Some points:
[ 0.81 -0.87 -0.27 -0.53 -0.23 -2.03 -0.33  1.6  -0.58  1.85 -0.46 -0.06
  1.25 -0.78  0.45  0.15  0.33 -1.34  1.71  0.75 -1.05 -0.08  1.36 -0.94]
[ 1.34 -1.04 -1.05 -0.92 -0.12  0.79 -0.89  0.22  0.24  1.36  0.22 -1.59
 -1.08 -1.26 -0.25  2.6   0.92  0.56 -1.86 -0.04  0.81 -0.58 -0.38  1.29]
[ 0.53  0.85 -0.33 -0.39 -0.41 -0.59 -1.73 -0.08 -1.14 -0.75  0.4   2.18
 -0.46  0.52  0.4   1.72 -0.68  0.27 -1.32 -0.72  0.59 -0.14  0.02 -1.51]
[ 0.68  0.93 -0.41  2.34 -0.35  0.34 -0.71  0.11  0.56 -1.27  0.53  0.34
  2.68 -0.83 -1.51 -0.37 -0.93 -0.48  0.1  -0.58 -1.02  0.4  -0.84  0.03]
[ 0.54 -0.86  0.28 -0.09 -0.15 -0.78 -0.16 -0.14 -0.94  0.52  0.1   1.14
 -0.25 -1.43  0.68 -1.7  -1.8   3.78  0.51 -0.07 -2.1   1.33 -1.96  2.14]
[-0.64 -0.41  1.57 -0.5  -0.46  0.5  -2.38  0.68  2.42 -0.57  1.7   0.41
  0.91 -0.3   0.78 -0.42 -0.41  1.57 -0.76  0.35 -1.46  0.03 -0.25 -1.83]
[ 0.95 -0.13 -0.92  0.44 -0.63  0.85  0.28 -0.05 -1.32  0.39 -0.37 -0.41
 -1.15 -0.39 -0.08 -0.32  1.01  1.83 -1.11  0.89  1.65 -1.   -0.09 -0.15]
[-0.1   0.03  1.82  0.93 -0.35  0.14 -0.07 -1.1   0.86 -0.49  0.67  0.33
 -1.1  -1.13 -1.49 -0.15 -0.99  0.43  1.58 -0.43  1.74 -0.61  3.36 -0.61]
[-0.48  0.48  0.28  0.45  1.38 -0.23 -0.79 -1.37 -0.92  0.86 -2.12 -0.45
  0.25  0.    3.37 -0.33 -0.66 -0.17  0.24 -1.38 -1.55 -0.83  1.52  0.18]
[ 0.92  0.71  0.59  1.26 -0.84  0.6   0.9  -0.84 -0.87 -0.03  0.01 -0.79
  1.15 -0.59  0.08  0.59 -1.24 -0.25 -0.22  0.2   0.6  -0.51 -1.31 -0.43]
[-0.64 -0.27 -0.53  0.76 -0.38 -1.06 -0.52  1.26 -0.29  1.98 -1.23  0.85
  0.05  0.97 -1.    0.23  0.8   0.14  0.82 -0.61 -1.47 -0.23  0.99 -0.47]
[-1.13  0.18  0.82  0.65 -0.22  0.61  0.97 -0.6  -0.41 -1.47  0.44  0.63
 -0.75 -0.73  0.2   0.66 -0.5   1.13  0.76 -0.38  1.16 -1.04  2.04 -1.15]
[ 1.32  1.53  0.1  -0.97  1.31 -0.32  1.26  0.41  0.72 -0.55  1.65 -1.05
 -0.13  0.16 -0.85 -0.4  -0.04 -0.52 -2.27 -0.15 -1.22 -0.93 -0.16  0.52]
[ 1.38  0.77  1.04  0.11 -1.89 -1.99  0.8  -0.93 -1.83  1.19  0.76 -0.94
  0.33  0.13 -0.27  0.22 -1.08  1.01 -0.79  1.54  1.18 -0.04 -0.7   0.51]
[-0.21  0.37  1.77 -1.44 -0.25 -1.01 -0.81  0.15  0.66  1.82 -0.97 -0.29
  1.46 -0.66 -1.69 -0.33  0.98  0.87 -0.08 -2.88  1.76  0.01 -0.25  1.29]
[-0.51  0.08  0.84 -1.14 -1.44 -0.36 -0.62  0.08  1.76 -0.35  1.47 -0.55
 -0.39  0.47  2.14  0.13 -1.06 -0.5  -0.1   0.21  0.59  0.6  -0.41 -0.73]
[ 0.79  0.26  0.74  0.55  0.38 -0.24  1.31  1.25  0.76 -2.47  0.17 -0.54
 -1.89 -1.54  0.55  0.63 -0.43  0.16  1.05 -1.32 -0.07 -0.5   1.35 -0.04]
[-0.38  0.06 -1.41 -0.69 -0.91  0.44  0.63 -2.33 -0.82 -0.41  0.34  0.69
  1.15  0.27  0.73 -0.21  1.75 -0.23 -0.48  0.06 -1.06  0.73  2.2   0.12]
[-1.09 -0.56 -0.61 -0.27  1.89 -0.79  0.22 -0.56  0.74  0.2   0.33 -1.07
  0.41 -0.35 -0.88  0.4   0.68  1.48  0.35  1.45 -0.24 -0.85  0.47  0.77]
[-0.01  0.19 -2.08  0.13 -0.49 -0.71  0.24  0.98  0.44  0.01 -0.47  1.94
 -1.48 -0.58  0.89  0.24 -1.53 -1.75 -1.86  0.05  1.83  0.55  0.17  1.86]
[ 0.16 -0.24 -1.44 -1.3   0.14  0.57 -0.74  0.64  2.78  0.   -0.15  1.44
 -0.17 -0.3   0.05 -2.75 -0.21 -0.29 -0.7  -0.14  2.07  0.03  0.15  0.51]
[ 1.48 -0.52 -0.12  1.79  0.03  1.72  0.24 -1.47  0.47  0.57 -1.21 -0.39
 -0.4   0.13 -0.65  0.45 -0.65 -0.66  0.83 -1.45 -0.16  0.29 -1.45 -0.01]
[ 0.32  0.65 -0.33 -0.87 -1.    0.95 -1.28  0.23  0.2  -1.94 -0.25 -0.71
  0.94  0.8  -0.52  0.86  0.92 -0.16  0.63 -0.17  0.17  0.2  -1.02  0.03]
[ 2.82  0.49 -0.87 -0.22  0.06 -0.32 -1.16 -0.92 -0.36 -0.1  -1.5  -0.31
 -0.09 -0.01  0.84 -1.9   1.36 -0.85  1.21  0.51 -1.41  0.09  1.47 -0.29]
[ 0.   -0.17  0.35  2.04 -0.66 -1.09  0.98 -0.69  1.57 -0.8  -1.95 -1.31
  0.63  0.86  0.54 -0.34  0.24 -1.11 -0.1   0.14  0.78  0.49 -0.23  1.26]
[-0.44 -0.41 -0.2  -1.78 -1.53  0.56  2.7   2.   -0.63 -0.79 -0.49  0.3
  1.67  0.27 -0.27  0.5  -0.09 -0.12 -0.14 -0.11 -0.96 -0.47  1.28 -0.43]
[-0.34 -1.78  3.29  0.3   0.68  0.28 -0.69  0.6  -0.59  0.38 -1.55  0.42
 -0.41 -0.98 -0.2   0.05  1.08 -1.   -0.91  1.93 -0.2  -0.02 -1.05  1.73]
[-0.33  0.22 -1.1   1.71  0.69  1.41 -0.07  0.33 -0.65  0.58  0.5  -0.34
  1.11 -1.66  0.58  0.22 -1.03 -1.98  0.34  1.51  0.69  0.09 -1.75 -1.21]
[-0.13 -1.59 -0.89  0.1  -0.99  0.49  0.27 -0.99  1.27  0.66  3.84 -0.02
 -0.72 -0.3   1.29 -1.27  2.15  0.21 -0.35 -1.41  0.58  1.07 -0.05 -0.46]
[-0.5   1.06  3.56 -1.09 -0.36  0.83  0.32  0.39 -1.79  0.01  0.29  1.18
 -0.82  0.9   0.15 -1.09  2.07 -2.02  0.04 -0.5   0.39 -1.34 -2.16  0.15]
[-0.93  1.19 -0.18  0.32  0.04  0.49 -0.94 -1.33 -0.51  1.5  -0.63 -0.22
 -0.25 -0.27  0.47  0.13  1.25 -1.21 -1.24  0.03 -2.08  0.82  2.15  0.48]
[-0.61 -0.11 -0.21  0.21 -0.97  1.36 -0.25 -0.35  0.25 -1.18 -0.32 -1.64
  0.86  1.1  -0.54  0.32 -0.55  0.01 -0.41  0.26  0.71  1.89  0.2  -0.24]
[-0.01 -1.32  0.23 -0.3   3.28 -1.27 -0.14 -0.69 -0.72  0.17  1.48  0.18
  0.72  0.71  0.2   0.69 -1.18 -0.91  1.09 -0.97 -0.31 -1.37 -0.2   0.85]
[-0.79  0.54 -0.68 -1.58 -1.56  1.83  0.62  0.71 -0.35 -1.34 -0.6   0.21
  0.56  0.93  0.17  0.55 -0.06  1.02  0.05  0.   -1.04 -0.26  0.54 -0.88]
[-0.85  1.92 -0.01 -0.45  1.17 -0.39  0.29 -0.47  0.4  -0.41  0.87 -0.13
 -0.38 -1.08 -1.1  -0.87  0.42 -0.11  0.17  0.83 -0.54 -0.4   0.58  1.4 ]
[-0.16 -0.53 -0.4   1.85 -0.29  1.47 -1.42 -0.53 -0.22  0.14 -0.21  0.86
  0.91 -0.48 -1.43 -0.13 -0.11 -0.74  1.27  1.03  1.    0.02 -1.23 -0.09]
[-0.83  0.19 -1.34  2.23 -0.55 -0.95 -0.7  -0.06 -0.4  -0.94  0.15 -0.41
  1.17  0.92  0.83  0.08  1.07  0.53  1.05 -0.76  0.94 -1.41 -1.74  1.57]
[-0.21  0.28 -1.35 -1.22  1.27 -0.1   0.32 -0.83  0.51  1.1   0.69 -0.55
 -1.21  0.59 -0.42 -0.07 -0.85  0.1   2.15  1.04  0.21 -1.17 -0.57  0.44]
[-0.87  1.41  0.05  0.66  0.9  -1.74  0.57  0.67  0.5  -0.95  0.08 -0.63
 -0.94  0.22  0.46  0.33  1.78  0.56 -1.37  1.4   0.06 -0.23 -0.33 -1.48]
[-1.16  0.32 -0.68 -1.11  1.39  0.12  1.79 -1.49  1.23  1.93 -0.09 -0.11
 -1.51  0.39 -1.26  0.47 -0.51 -0.25  1.77  0.59 -0.27  0.3  -0.77 -0.41]
[ 0.03  0.49 -0.83  1.43  1.59 -0.14  0.72  0.88 -0.25  1.46 -0.94 -0.29
 -0.04 -0.31 -0.33 -0.45 -0.51  0.15 -0.85 -1.29  0.5   0.98 -1.99 -1.36]
[-0.23  0.09 -0.43 -0.31  1.36  0.14 -1.92  1.34 -2.83 -0.8   0.88 -1.22
 -1.9   0.69 -1.47 -0.89  0.09  0.47  0.53 -0.25  0.21  2.99  1.2   0.72]
[ 1.34 -0.79  0.13 -0.25  1.09 -0.93  1.47 -0.21  0.65 -1.86  0.02  0.37
 -0.12  0.63 -0.73  0.17  1.28  0.95 -0.78  0.91 -0.86  0.06  0.03 -1.53]
[-0.75 -0.28  0.74 -1.94  0.29  0.58  1.68  0.38 -1.55 -1.31 -0.92  0.17
  0.29 -1.29  0.77  0.39  0.96 -0.02  0.48 -0.86  1.75  1.46 -0.76 -0.73]
[-0.83 -0.49 -0.6  -0.32 -0.16  0.81 -0.33  1.67 -0.2   2.5  -0.19 -0.54
 -1.    0.51  0.03  0.28 -0.95 -0.05  2.03 -0.38 -1.92 -0.16 -0.23 -0.32]
[ 0.34 -0.46  0.42 -0.48 -1.46 -1.2  -1.19 -0.45  1.14 -1.19  0.06  2.61
 -0.72  0.73  0.11  2.56 -1.01 -0.41 -0.62  0.29 -1.05  0.84 -0.5   0.26]
[-0.27 -1.69  0.01  1.56 -0.74 -0.05  1.65  2.4  -0.84  1.33  0.31  0.09
  0.02  1.83 -0.63 -0.94 -0.29 -0.46 -0.79 -0.43 -1.1  -1.34  1.75  0.47]
[-0.31 -0.76  0.64 -1.67  0.46  0.4  -0.4  -0.49  0.89 -0.55 -1.33  0.25
  0.84  2.51  0.83 -0.67 -1.8   0.34 -1.65  1.3   1.2   0.22 -0.45 -1.28]
There is one direction along which these points spread out most. Take the direction at right angles to it along which they spread out most. Then take the direction at right angles to both along which they spread out most. Go by this last direction. How far along it is each point below, from 0 to 99? 50 is the average, and the first point above lies past it. One standard deviation of the points above along it is 16.
[-0.85  1.92 -0.01 -0.45  1.17 -0.39  0.29 -0.47  0.4  -0.41  0.87 -0.13
 -0.38 -1.08 -1.1  -0.87  0.42 -0.11  0.17  0.83 -0.54 -0.4   0.58  1.4 ] 27
[-1.13  0.18  0.82  0.65 -0.22  0.61  0.97 -0.6  -0.41 -1.47  0.44  0.63
 -0.75 -0.73  0.2   0.66 -0.5   1.13  0.76 -0.38  1.16 -1.04  2.04 -1.15] 45
[ 0.53  0.85 -0.33 -0.39 -0.41 -0.59 -1.73 -0.08 -1.14 -0.75  0.4   2.18
 -0.46  0.52  0.4   1.72 -0.68  0.27 -1.32 -0.72  0.59 -0.14  0.02 -1.51] 60
[-0.48  0.48  0.28  0.45  1.38 -0.23 -0.79 -1.37 -0.92  0.86 -2.12 -0.45
  0.25  0.    3.37 -0.33 -0.66 -0.17  0.24 -1.38 -1.55 -0.83  1.52  0.18] 72
[ 0.34 -0.46  0.42 -0.48 -1.46 -1.2  -1.19 -0.45  1.14 -1.19  0.06  2.61
 -0.72  0.73  0.11  2.56 -1.01 -0.41 -0.62  0.29 -1.05  0.84 -0.5   0.26] 61
[-0.34 -1.78  3.29  0.3   0.68  0.28 -0.69  0.6  -0.59  0.38 -1.55  0.42
 -0.41 -0.98 -0.2   0.05  1.08 -1.   -0.91  1.93 -0.2  -0.02 -1.05  1.73] 57
[-1.09 -0.56 -0.61 -0.27  1.89 -0.79  0.22 -0.56  0.74  0.2   0.33 -1.07
  0.41 -0.35 -0.88  0.4   0.68  1.48  0.35  1.45 -0.24 -0.85  0.47  0.77] 24
[-0.44 -0.41 -0.2  -1.78 -1.53  0.56  2.7   2.   -0.63 -0.79 -0.49  0.3
  1.67  0.27 -0.27  0.5  -0.09 -0.12 -0.14 -0.11 -0.96 -0.47  1.28 -0.43] 76
[ 0.54 -0.86  0.28 -0.09 -0.15 -0.78 -0.16 -0.14 -0.94  0.52  0.1   1.14
 -0.25 -1.43  0.68 -1.7  -1.8   3.78  0.51 -0.07 -2.1   1.33 -1.96  2.14] 35
[ 1.48 -0.52 -0.12  1.79  0.03  1.72  0.24 -1.47  0.47  0.57 -1.21 -0.39
 -0.4   0.13 -0.65  0.45 -0.65 -0.66  0.83 -1.45 -0.16  0.29 -1.45 -0.01] 59
[-0.01  0.19 -2.08  0.13 -0.49 -0.71  0.24  0.98  0.44  0.01 -0.47  1.94
 -1.48 -0.58  0.89  0.24 -1.53 -1.75 -1.86  0.05  1.83  0.55  0.17  1.86] 43
[ 0.92  0.71  0.59  1.26 -0.84  0.6   0.9  -0.84 -0.87 -0.03  0.01 -0.79
  1.15 -0.59  0.08  0.59 -1.24 -0.25 -0.22  0.2   0.6  -0.51 -1.31 -0.43] 63
[-0.75 -0.28  0.74 -1.94  0.29  0.58  1.68  0.38 -1.55 -1.31 -0.92  0.17
  0.29 -1.29  0.77  0.39  0.96 -0.02  0.48 -0.86  1.75  1.46 -0.76 -0.73] 52
[ 1.34 -1.04 -1.05 -0.92 -0.12  0.79 -0.89  0.22  0.24  1.36  0.22 -1.59
 -1.08 -1.26 -0.25  2.6   0.92  0.56 -1.86 -0.04  0.81 -0.58 -0.38  1.29] 29
